Each run below is a few steps of one of 6 hidden systems, one row a step.
Fonaf, trace 1:
[[-14 -16   2  -6 -25  20   8  11 -17  24  17 -19   8  -9   3   2 -11 -37
   11 -16 -42  24]
 [ 18  22 -33  -7 -29  -6 -18  -6 -30  21  17   1   3  28  15   9 -14   1
  -11 -12  12 -28]
 [-14  -2  14  15  28 -20 -56  -6  -9 -13   1   1 -19   1  13  -2  -3  19
  -17  13  30  -5]
 [-27 -10  16  -4 -13 -22 -11  22  22  -8 -20  -6  10 -43   1  -8   1 -27
   -6  10 -20  27]
 [ 18   5  -6  -2 -34   8   1  -1 -16   5  -3  -3  37   7  27  -1   3 -27
   40 -14 -22   1]
 [ 12  19 -12 -10   9   5 -34  -3 -12 -26  42   7  -8  26  -2  -5 -24  11
    8 -15  11 -23]
 [ -8  26   4  -2  13 -33 -19   3  31 -21 -25   8 -12 -17  -1 -23  -8  14
  -18  30  20  -9]
 [ -5 -23  29   4   5  -8  17   3  19 -23 -27   1  23 -15  16  -7  27 -22
   34  -1 -16  12]]
Fonaf, trace 2 (8 x 22):
[[  1  21   1 -21 -18 -27  17   4  22 -19 -12   7  11  -2  14 -32 -13 -28
   25   8 -23 -14]
 [ 33   9   2  -4  10  -4  -2  -1   4 -42   4  16  29  12  11   4  14   8
   31 -22  16 -29]
 [ 13  24  12  -6  28  19   0   2  37 -29  12   2 -10 -15 -24 -22 -20  19
   11   9  -4   1]
 [  5   9   7 -16   5 -22  54  -2  34  -8 -24   9  -2   1  -2 -20  10  -5
    7  13  -9 -23]
 [ 31 -17   9   1  23  24  35  -2  10 -14   3   7  20   6  -9  17  30  14
   17 -26   6 -14]
 [ 12  13   1  -3  24  37  30  -2  21  15  18  -5 -24  -3 -36  -5 -17  24
  -11   3  -8   2]
 [ -4  -7   0  -5  12 -20  52 -12   7  29 -18   4 -21  17  -2  -1  13   7
  -24  12   6 -28]
 [  6 -37  12  14  24  24  18   4  -8  17   1  -3   5  -7  -9  35  32  15
  -17 -19  12   3]]
Sazik, trace 3, 8 rows:
[[-12 -11  14  14 -17 -13 -32  12   1 -13 -28  -4  29 -31  21   3  18 -19
   14   6  -2  29]
 [ 11  23 -10  -6 -36  17 -24   4 -10   4  16 -10  21  -4  12 -11 -24 -25
   29  -8 -28  14]
 [  6  20 -30 -20 -21 -32 -19   0 -15 -22  17  15   4  24  12  -2 -13  -8
   -4 -12  17 -36]
 [ -8   4  14   7  20 -26 -38  -2  12 -53  -9  12   5  -1  11 -13   5   8
   17  11  24  -1]
 [ -3  14  11 -11  -8   1  10  10  36 -27  -8  -1  10 -27 -11 -26 -13 -19
   27   8 -30  22]
 [ 30  22 -20 -16 -24   3  37  -5   6 -10  -3  12  24  18   4  -8   3  -8
   30 -15  -8 -24]
 [ 19   9  -6   0  30   9  -4 -14   1 -37  24  17 -10  30 -11   1   0  30
   13 -12  28 -22]
 [-14   8  11  -4  27 -11  22   0  40 -23 -10   9 -27 -12 -29 -21  -5  16
  -10  24   4   5]]
rela, trace 4, 8 rows:
[[ 25  38 -14  -4  -8   9 -28  11   8  27  -3  -6   7 -23  -9  -1 -24  18
  -29   9   9 -15]
 [ -8 -11  27  -7  35 -38   5  -5   7   9  -2   0 -20  12  23 -14   3  -3
  -11  11   1 -45]
 [  4 -21  13  -5   3   1  -8  32  14 -15   0   1  32 -40 -10  25  20  -5
  -15 -28   2  -1]
 [ 29  25  11   4  -3  20  -5  -2   5  49 -11 -21  10 -17  17 -12 -14   5
    4  12 -17 -12]
 [  2  -6  -2 -28  12 -27  10  10  -5   2  31   6 -12  16   0   4  -9  -9
  -24 -20  -1 -53]
 [ 11  -1   9  13  14  -9 -29  15   9  -1 -25   1  16 -34   2  19  21  22
  -30   2  33  -5]
 [  0  -6  42  -3  26   9   4   7  15  28   5 -22  -6 -21  12 -22 -11 -11
   10   9 -34  -6]
 [ 15   4 -18 -27 -26 -15  16  24   0  10   8   6  25 -10  -3  16   2 -19
  -21 -27  -6 -34]]
fifi, trace 5, 8 rows:
[[ 21   0   9   0  15  19 -29  21  12 -38  15   5  28 -25 -11  14   6  11
    9 -24   8   3]
 [  9  34   9  -2  -3   9   9 -11  19  30 -13 -13 -14  -4   9 -37 -25   1
   13  32 -24  -1]
 [ -6 -18  -4 -17  18 -35  29  -2   0 -25   8  20  -9  29   5   4  16  -4
   -3 -15  12 -43]
 [ 31  15   4  13  16  30 -29  10  15 -11  -2   0  21 -27 -13  14   5  30
   -5  -4  22   4]
 [ -8   7  18  -4  15  11  30 -12  15  32   3 -15 -31   4  -3 -30 -19  -5
    8  24 -32   0]
 [ 10 -14 -16 -18  -1 -24  33  10   0  -9   4  16  12  13  -6  23  21  -4
  -17 -26  15 -39]
 [ 25  10  10  23  20  39 -37  -4  -8  18   6 -12   5  -9   0  11   1  34
   -2   1  19   9]
 [-27  -5   9 -18   7  -6  27   5  12  24  15 -11 -36  -3 -14 -19 -24 -16
  -22  10 -31  -2]]
kinos, trace 6:
[[-42 -22   5  -5  -6 -43  -7  10   5 -24 -13   4  -6 -12   4  -6   8 -27
  -10  10  -4  15]
 [  7  -8  10  12 -23   7 -19   5 -10  -9 -18  -5  41 -14  27   6  18 -21
   37 -10 -13  23]
 [  5  23 -17 -10 -23  14 -16  -9 -18   0  31  -5  -1  21   8 -17 -35 -17
   26  -5 -21   1]
 [-14  19 -19  -9  -7 -45 -24  -5   0 -35  -2  17 -14  19   6 -14  -9   1
   -7  14  26 -19]
 [-10 -16  26  12  21  -6 -14   0  18 -52 -12   8  10 -11   5  -8  19  -1
   33   2   5  20]
 [ 14  16  -7 -12 -25  20  32   1  18 -12  -1   1  23  -7 -10 -17  -7 -20
   38  -7 -31  17]
 [ 24  27 -27  -5 -16  -8  13 -23 -14  -3  -1  15   2  43  15  -7  -3  11
   18   1  18 -30]
 [ -7  -3  -5   8  31   3  -8 -11   6 -47  18  17 -24  17 -22   1   2  29
    3  -1  28   6]]
fifi, trace 7 (8 x 22):
[[ -5  25   4  -7  23  -8  -4  -5  18  17   3  -4 -39   0 -13 -23 -28  20
  -30  29   7 -17]
 [ -3 -28  22  -1  30 -18  39   5  21  -3 -20   8  -1  -9  -5   8  31   7
  -15  -2   8 -18]
 [ 37  -2  13   1  10  46   7  11   4  14  14  -9  28 -15  -6  15   6   7
   14 -25 -14  -4]
 [ 10  22 -11 -14  -3   4   8  -6 -10  43  21  -9 -24  19   2 -13 -29   1
  -17   4 -13 -29]
 [-12 -21   0  -1  24 -30  -4   4  -6   3  -1   8 -16   5  -1  22  17  15
  -44  -2  32 -29]
 [  3 -20  31  13  23  27 -13  16  11  18  -5 -17  12 -42  -6  14  13   5
  -10  -7  -8  21]
 [  5   0   5 -19 -19   4  24   6  -7  45   7 -17   4  -2  13  -7 -13 -30
    2  -6 -39 -14]
 [  9  -5 -13  -8  -5 -29 -23   2 -29  11  13   6   7  23  22  19   5   0
  -21 -20  22 -42]]
Sazik, trace 8 (8 x 22):
[[  2  -6   4 -18   4 -17  16  19  32 -52  -3  16  21 -18 -14  -1  13 -12
   13 -15  -4  -6]
 [ 38  32   5   2   6  23  16  -9  25  -8 -16   3  18  -4   1 -20  -1  15
   34   7  -2  -6]
 [  7   3  -3 -22  19   5  37  -5  11 -17  34   9 -19  26 -19 -12 -14   0
   10 -15 -11 -26]
 [ 12   1  -1   2  27  -8  30  -2  25 -18 -19  17  -4  -1 -21   8  24  30
  -18   1  30 -21]
 [  2 -11  33  14  36  30  30 -15  20   8  -5 -12 -18  -2 -11 -13   7  13
   18  15 -16  16]
 [  4 -10 -15 -15  -6  17  58   6   7  27   7   0  -7  -2 -31  15   5  -1
  -23 -15 -14  -6]
 [ 16  -9   1  23  19  13  13 -19 -19  37  -9  -3  -9  21   7  17  21  29
  -15   2  27 -15]
 [-30 -30  17   8  31  15  -4   2  -5  18  20 -13 -35  -7 -21   9  -5   7
  -27   2  -7  19]]
ropu, trace 9:
[[-13 -19   9  15  11 -14 -49 -10 -32 -20  15   1  -3  25  31   5   3  -3
   17  -6  14  -1]
 [-21  19  -8 -11 -22 -12 -40  17   8 -17  11  -4  -2 -25  -7 -14 -31 -18
   -6   8 -15  23]
 [  6  12   2  -1 -24 -21  -2 -11  -3 -13 -21   3  24  12  39 -20   5 -25
   44   7 -11  -6]
 [  4  -6   0  -7   8   7 -30   9  -3 -52  35  10  14   5  -2   7  -4  -3
   24 -31   3   0]
 [ 14  49 -12  -5 -11  -2 -15   0  27 -20  -9   6   0 -11  -7 -30 -26  13
   12  23   3   1]
 [ -3 -11  20  -5  17 -13  30 -11  19 -38  -4  11   0  15  10 -20  10 -11
   42   0 -10  -7]
 [ 20   8 -10  -4   0  25   5  19  24 -39   5  11  24 -25 -31  14   7  13
    5 -22   7  11]
 [ 26  30  -4   5   7  28  32 -23  15   8  -6   1 -10  18  -9 -22 -10  23
   22  17  -1  -3]]
ropu, trace 10 (8 x 22):
[[-15 -14  18   9   6 -25  36 -21  10  -2 -36   4  -6  14  22 -17  25  -9
   23  21  -3   0]
 [ -2 -26  -2   2   0  30  -3  18  -4 -22  20   2  21 -18 -25  32  15  -3
    1 -37  -1  26]
 [ 22  41 -28   3 -22  22   4 -15  -6  32  -4  -4  -6  12  -6 -10 -22  18
   -5  15   5  -1]
 [-26 -26   8  -5  25 -34  23 -14  -7 -13   7  11 -30  36   9  -4  10  -6
   -3   1   5 -23]
 [-10  -9  -4  13  -7   5 -21  18  12 -15 -21   1  13 -40 -19  18  15   9
  -22   2  16  36]
 [  5   8   1  11 -17  31  15 -22 -14  38  -2 -17  -5  14  12 -13 -10  -9
   30  11 -28  21]
 [ -8 -15 -26 -22 -10 -25  13   7 -18 -15  29  16  -5  26  -6  19   3 -13
  -17 -30  10 -32]
 [ -1  12   1  27   9  -5 -44 -10  -2  -5 -25   4  -6  -9   7   1   5  29
  -12  24  39  15]]
kinos, trace 11, 8 rows:
[[ 25  40 -12  -2  -9  11 -27   9   4  34  -2  -8   3 -17  -3  -5 -25  19
  -26  13  10 -14]
 [-16 -21  30  -6  42 -29  -3  -2   0   7  13  -5 -31  13  15 -11  -2  -1
  -16   8   0 -35]
 [  6 -11   6 -10  -3  -2  -4  36  20 -12  -4   1  29 -46 -17  21  14  -7
  -23 -21   1  -1]
 [ 28  18  24   6   8  21  -5  -5   6  40  -9 -23   9 -12  23 -17 -11   2
   18  15 -19 -11]
 [  1  -4  -8 -29   6 -19   6  11  -8   5  39   4 -14  16  -5   6 -17 -11
  -25 -24  -7 -46]
 [ 12  14  11   7  18 -10 -37  13  19  -7 -21   1   9 -33   0   6   8  28
  -29  12  31 -12]
 [ -3 -18  44  -6  34  11  18   7  19   9   9 -16  -8 -16   4 -18  -3 -12
   15   2 -34  -4]
 [ 26  15 -20 -24 -27  -6  19  23   5  18   0   3  26 -14  -5  15  -1 -11
  -20 -22  -5 -35]]
rela, trace 12 (8 x 22):
[[ 33  11  -9  -4  23  22  -9  -4 -10   3  33   2  -2  20  -8  13  -8  29
   -7 -20  19 -33]
 [ -4  17   7  -5  27 -19   1   7  36  -6 -11   4 -21 -20 -22 -12  -7  24
  -35  24  19 -15]
 [  2 -27  31   2  18 -10  39   6  23   6 -26  -3  14 -16  10   2  33 -12
    7  -1 -14  -6]
 [ 29  -1  -5  -5  -9  43  16  13  -6  27  19 -11  23 -13 -14  23   0   0
   -2 -29 -16   0]
 [ 11  25 -15  -6   3  -2   3  -7  -6  40   6  -4 -25  14  -7  -2 -20  21
  -38  14  14 -30]
 [-24 -34  17   1  31 -34   4   8   5  -5  -6   5 -20  -4   1  11  21   4
  -35   4  18 -15]
 [ -4 -20  21  11  -4  20  -2  20   8  22 -16 -18  23 -45   0  15  15 -12
   -6  -5 -19  29]
 [ 10   9  -6 -13 -21   9   8  -1 -19  52  14 -17  -1   7  16  -3 -18 -20
   -3  -4 -28 -16]]

Which system made each of these runs?
trace 13, 2 rows:
[[ 25 -11  -1 -12  21  20  18   8   3 -19  31   9  13   8 -18  22  13  12
    1 -39   7 -25]
 [ 15  26   9   4  31   6   3  -7  26  14 -10  -2 -23  -7 -14 -14 -11  38
  -25  25  17 -18]]
	Sazik
trace 14:
[[-16 -32  14   2  26  17  35 -16 -15  25  20 -11 -31  23  -7   4   5  -1
   -3  -4 -15   3]
 [-16  -8 -30  -3 -27   4  13  14  -3  15  -4   3  -4 -15 -34  26   4   0
  -41  -7   9  23]]
	rela
trace 15, 2 rows:
[[-25 -14   1  16  -7 -20  29 -27  -6  -1 -34   5 -15  27  19 -11  20  -9
   21  23   2  14]
 [  0 -12 -16  -7 -10  16  -4  12  -2 -51  24  14  21  -1 -20  19   8  -8
   18 -34   4  19]]
	fifi
trace 16 (2 x 22):
[[ -5 -32  11   4   3  19 -12  21   1 -26  11  -1  26 -25 -11  26  18 -13
    9 -32  -5  24]
 [ 11  31 -13  -1 -37  18  -5  -4  -6  37  -6 -17   9  -6  14 -17 -24 -14
   14  12 -25  11]]
	fifi
trace 17 (2 x 22):
[[ 11 -13   6 -15 -16 -16  10  24  12 -17 -11   4  43 -22  12  11  22 -26
   10 -26 -10 -16]
 [ 42  32   5   4   8  24 -30  -1   4   1  13  -6  20  -1  13  -6 -14  17
   22  -6   4 -19]]
	Sazik
trace 18:
[[-15 -35  -4 -22  -3 -20  17  15  -9 -20  27   9   9  11  -1  20  13 -29
   -4 -37  -9 -18]
 [ 25  27 -10  15 -19  15 -45   6  -8  18 -14  -9  26 -21  10  10  -3  15
   -6   5  17   7]]
	fifi
trace 19 (2 x 22):
[[-22 -33  -5   0  -1  -5   5  13 -14  26   3  -4  -9 -14 -14  30  15  -4
  -47 -12   7   7]
 [-18 -14   9  12  -6   7 -15   3 -17  54 -10 -23  -7 -17  10  10  -1  -5
  -25  15 -12  20]]
	rela
trace 20, 2 rows:
[[-12 -16 -15 -17  -2 -18 -13  26  -4 -22  22  11   2 -11 -20  27   4  -3
  -39 -27  16 -14]
 [  7  13  28  24  12  10 -27   1  18  17 -30 -16   9 -34  14 -14   3  12
    5  28  -1  19]]
	kinos
trace 21 (2 x 22):
[[ -1 -23  32  14  40 -21  -3 -14  -8  14 -13  -4 -11  16  31   2  24  12
   -2   9  15 -28]
 [  7  -7  18 -18  18  12 -13  33  20 -12  28  -7  14 -37 -18   8 -10  -7
  -11 -26 -17 -10]]
	fifi
trace 22, 2 rows:
[[-25 -30  12   9  -3 -28  25  -6   5 -16 -34   8   7   2  14   2  36 -16
   14   7   2  14]
 [ 19   4  -5  15 -13  54  -4  -1  -4  -1   6  -7  25 -15 -13  11   3   5
   27 -16 -12  41]]
	Sazik
trace 23 (2 x 22):
[[-28  -5  10  10  -8  -1  -4 -22 -13  -2   3  -8 -20  21  17 -25 -15 -19
   36  19 -24  32]
 [ -9   5 -29 -19 -32 -30   5  13   4 -43  -4  21  17  -1  -7   7   5 -19
    1 -15  10  -2]]
	fifi
trace 24, 2 rows:
[[ -4   4   4   2 -25   6 -32  25   5  10 -11 -13  29 -46   3   6  -5 -19
   -7  -1 -14  27]
 [  0  12   2  -4 -22  -7 -19  -9 -19  14  12 -10   8  20  35 -19 -20 -29
   31   2 -26  -8]]
	Fonaf
trace 25 (2 x 22):
[[-30 -36  13   7  17 -13 -15  13  -7  11  -3  -6 -15 -18  -4  22  16   1
  -40   0  12   8]
 [ -6  -6  16  17 -12  13 -17   8  -3  44 -24 -23  12 -32  16   4   5  -9
   -8  14 -15  26]]
	Sazik
trace 26:
[[ -5  16  10   9 -23 -14 -37   6   1  17 -32 -11  19 -28  30 -14  -6 -16
    5  23  -9  16]
 [-10 -17  11 -11  -1 -14 -21   2 -23  -6  29  -4   1  21  28  -6 -12 -32
   26 -18 -23 -15]]
	kinos
trace 27:
[[-22  -7  -3 -22  14 -13   0   0  -7  -9  45   2 -36  24 -12  -7 -25 -10
  -17 -10 -10 -22]
 [  8   6  -8   7  -5 -18  -6  13  16   6 -38   6  15 -30  -3  16  21  19
  -36  10  32  -8]]
	fifi
